In the rows, zero is written as 128.
A single turn carries every row of the set below to another of its rows. Some are shown first; where does it send the rows asked next?
Noleg: [154 131 147 124 134 181 124 132 130 137 112 119  78]
mot: [125 117 161  85 117 150 118 149 131 137 133 121 111]
Bimi: [161 131 154 127 129 152 155 152 112 179  95 116 151]
kesi: [115 128 154 112 123 150  90 156 111 167 113 138 108]
lesel: [146 105 153 141 126 134 156 144 130 155  80 117 144]
Sola: [ 95 147 135 152 153 150 110 123 111 139  96 116 118]
misem: [159 125 148 147 127 147 169 140 132 146  99 103 142]
Vuti: [110 137 161  92 121 165 117 155 119 150 107 147 123]
zol: [150 116 164 145 136 154 170 127 109 154  99 140 143]
faso: [160 137 136 106 145 134 118 114 122 128 110  88 128]
lidev: [115 114 165  81 137 151 127 149 118 145 115 135 129]
Naru: [107 151 134 144 152 151 120 141  93 171  98 132 133]
misa: [164 128 136 121 148 141 109 118 118 126 116  87 121]
vomok: [106 153 143 151 147 153 130 145 100 152  88 138 143]
nosav: [165 139 134 112 146 143 122 113 120 132 108  85 124]
repin: [124 128 161  90 124 161 118 157 111 173 121 139 115]
Tave: [167 146 133 112 147 144 123 117 117 137 107  84 131]
Motu: [137 134 139 151 153 138 139 146 108 118 147 113 110]
Bido: [153 125 141 128 137 177 127 129 128 131 116 119  74]
pozel: [153 136 162 117 122 151 158 153 122 157  94 126 159]
kogu: [133 143 133 149 155 144 131 144 101 123 148 113 109]
Katun: [123 148 160 161 150 142 133 131  93 169  96 120 135]
gep: [ 90 129 133 140 142 129 124 125 108 149  90 132 126]
gula: [149 128 144 129 138 174 122 124 135 132 103 122  77]
madat: [144 130 125 147 145 142 133 132 115 122 150 113 105]
tam: [156 134 154 112 107 139 152 141 126 178 113 123 136]
pife: [153 124 147 131 141 172 128 110 126 133 114 112  82]
mez: [ 93 139 132 136 154 152 130 129 110 149  84 139 132]
Kagi: [150 116 146 135 137 148 165 155 126 150  90 128 154]
kodo: [114 121 141 138 146 155  98 127 101 147  79 140 135]
Befi: [127 114 141  89 115 137 125 138 115 148 130 148 140]
Bili: [139 137 134 145 156 139 131 141 104 118 146 108 110]
gumi: [114 102 174  96 121 138 133 143 123 147 115 133 114]

Noleg moves to Tave
Sola moves to mot
misa moves to madat
Where do these go?
mez moves to lidev
gep moves to gumi
Vuti moves to pozel
tam moves to Katun
Befi moves to zol
Naru moves to repin
nosav moves to Bili
Motu moves to gula

A single turn carries every row of the set below to another of its rows. Some are shown first; where does it send the rows asked next?
Kipib: [121 121 121 138 102 109 137 126  90 135 123  97 102 112 137 128 122 147
 170 135 114 127 143 106 119 142 150 166 106 120]
dol: [138 123  91 129  98 144  97 131 134 117 113 140 125 107 127 148 125 123
  90 120 132 121 160 138 149 123 139 139 100 110]
Mik: [134 128 125 133 138 122 137 131 101 120 112  98  93 117 117 111 119 131
 154 137 100 130 124 130 122 154 156 155 102 153]
gizo: [122 115 133 126 135 103 138 122  89 123 130 113 117 111 121 111 117 139
 166 149 103 137 114 109 126 146 151 161 118 147]
fudi: [ 92 121 108 103 132 172 161 148 127 142 140 138 135 114 146 135 130 108
 127 126 140 157 157 130 121 133 129 114 131 113]
zigis: [142 112 122 143 115 138 111 136 131 136 123 142 117 151 110 122 145 153
 112  99 151 126 115 139  88 113 101 119 136 127]
zav: [113  91  89 117 102 136  95 120 108 120 118 146 148 101 110 133 140 125
  95 141 123 143 144 119 126 113 117 134 114 119]
fev: [147 120 137 141 106 128 105 125 136 124 140 156 124 144 117 128 139 145
 124 100 154 119 104 120 103 112 106 132 151 121]
bobo: [119 111 119 128 142 104 137 143  88 119 130 115 127 126 121 120 116 133
 153 132  92 137 127 121 120 163 163 158 104 145]
mozo: [136 134 129 135 134 106 144 136 102 128 124 106 108 117 136 125 105 144
 163 133 109 123 131 124 140 156 168 162 107 139]
vez: [133 120 118 132  96 144 138 128 134 132 159 145 112 123 127 139 176 135
 106 133 140  96 120 138 105 120 125 109 133 119]
nefu: [120 118 128 133 102 119 125 117  91 108 127 104  98 112 121 119 135 121
 164 134 104 127 127 102 112 146 146 169 107 132]
Fikep: [132 121 114 133  96 136 141 139 137 136 164 150 119 129 136 149 168 138
 106 124 139  95 128 140 111 126 136 111 130 111]
Zis: [142 128 105 128  93 146  97 108 133 119 112 136 113  90 121 135 128 126
 101 137 142 121 143 126 154 106 124 142 113 116]
balu: [145 119 128 146 111 123 115 143 135 146 135 151 131 153 129 136 131 163
 122  92 158 120 126 131 106 115 113 126 143 111]
voro: [143 111 124 141 113 130 104 146 138 121 138 158 132 158 117 136 137 137
 110  81 143 120 115 133  95 129 117 127 134 119]
kon: [117 115 110 137 110 119 134 134  88 127 112  93  99 121 123 123 133 132
 155 129 103 132 146 118 102 151 148 158  93 128]
tar: [122 137 100 153 140 116 131 137 117 111 121 151 119 110  95 128  93 118
 127 148 132 125 124 146 152 137 139 140 121 168]
Dumin: [112 124  93 152 143 108 134 143 106 122 125 154 136 114  96 130  92 130
 128 152 130 132 131 142 146 137 136 138 123 163]
pitap: [125 111 112 129  98 139 140 137 130 133 162 151 123 129 126 143 175 132
 102 128 131 103 124 138  99 127 129 106 131 118]
Fen: [140 113 144 112 152 149 145 137 139 123 119 132 146 137 140 119 111 130
 137  97 135 175 110 109 130 134 118 142 131 113]
Rebo: [ 96 125 119 103 128 173 158 129 125 145 140 135 125 102 143 125 134 111
 136 140 147 157 145 120 125 118 117 116 142 117]
vapiv: [104 133 120 102 126 184 146 135 141 112 143 141 115 109 135 129 136  81
 126 124 136 146 137 126 127 136 130 122 133 124]
rif: [123 138 102 153 138 111 132 138 118 114 126 155 123 110 100 132  88 122
 131 149 135 123 127 143 158 137 141 142 123 163]
sela: [113 126  98 151 141 107 134 136 105 123 125 153 132 110  94 125  94 132
 131 159 135 134 126 138 146 129 131 138 126 165]
Mon: [105 140 129 104 122 173 151 136 142 120 152 147 124 107 151 139 125  93
 137 120 144 141 141 120 141 134 136 127 141 112]
Suna: [147 122 145 114 152 156 147 133 141 126 110 122 130 134 139 114 110 134
 137 103 140 173 111 114 132 127 114 139 130 116]
rara: [127 116 119 130  94 134 139 127 131 137 169 152 124 124 133 144 171 141
 112 133 140 100 121 128 111 120 127 111 140 113]
dile: [140 113 141 109 155 155 142 135 136 118 113 127 138 139 133 113 117 126
 133 101 132 177 106 114 124 134 113 138 129 121]
badeg: [145 119 138 114 154 156 147 143 142 125 109 124 134 139 137 118 111 130
 132  94 135 173 116 119 128 135 119 138 124 115]
Vivu: [114  99  97 120  97 121  99 121 113 129 132 154 161 101 129 144 126 138
 107 139 135 137 150 110 145 110 126 142 124 105]
gof: [120 116 120 137 103 109 129 136  95 110 131 110 113 122 133 134 125 122
 161 117 101 123 139 108 116 160 161 170  99 121]

vapiv moves to fudi
zav moves to dol
Where do these go?
vez moves to pitap
gof moves to Kipib
bobo moves to mozo
balu moves to fev
sela moves to tar
badeg moves to Fen

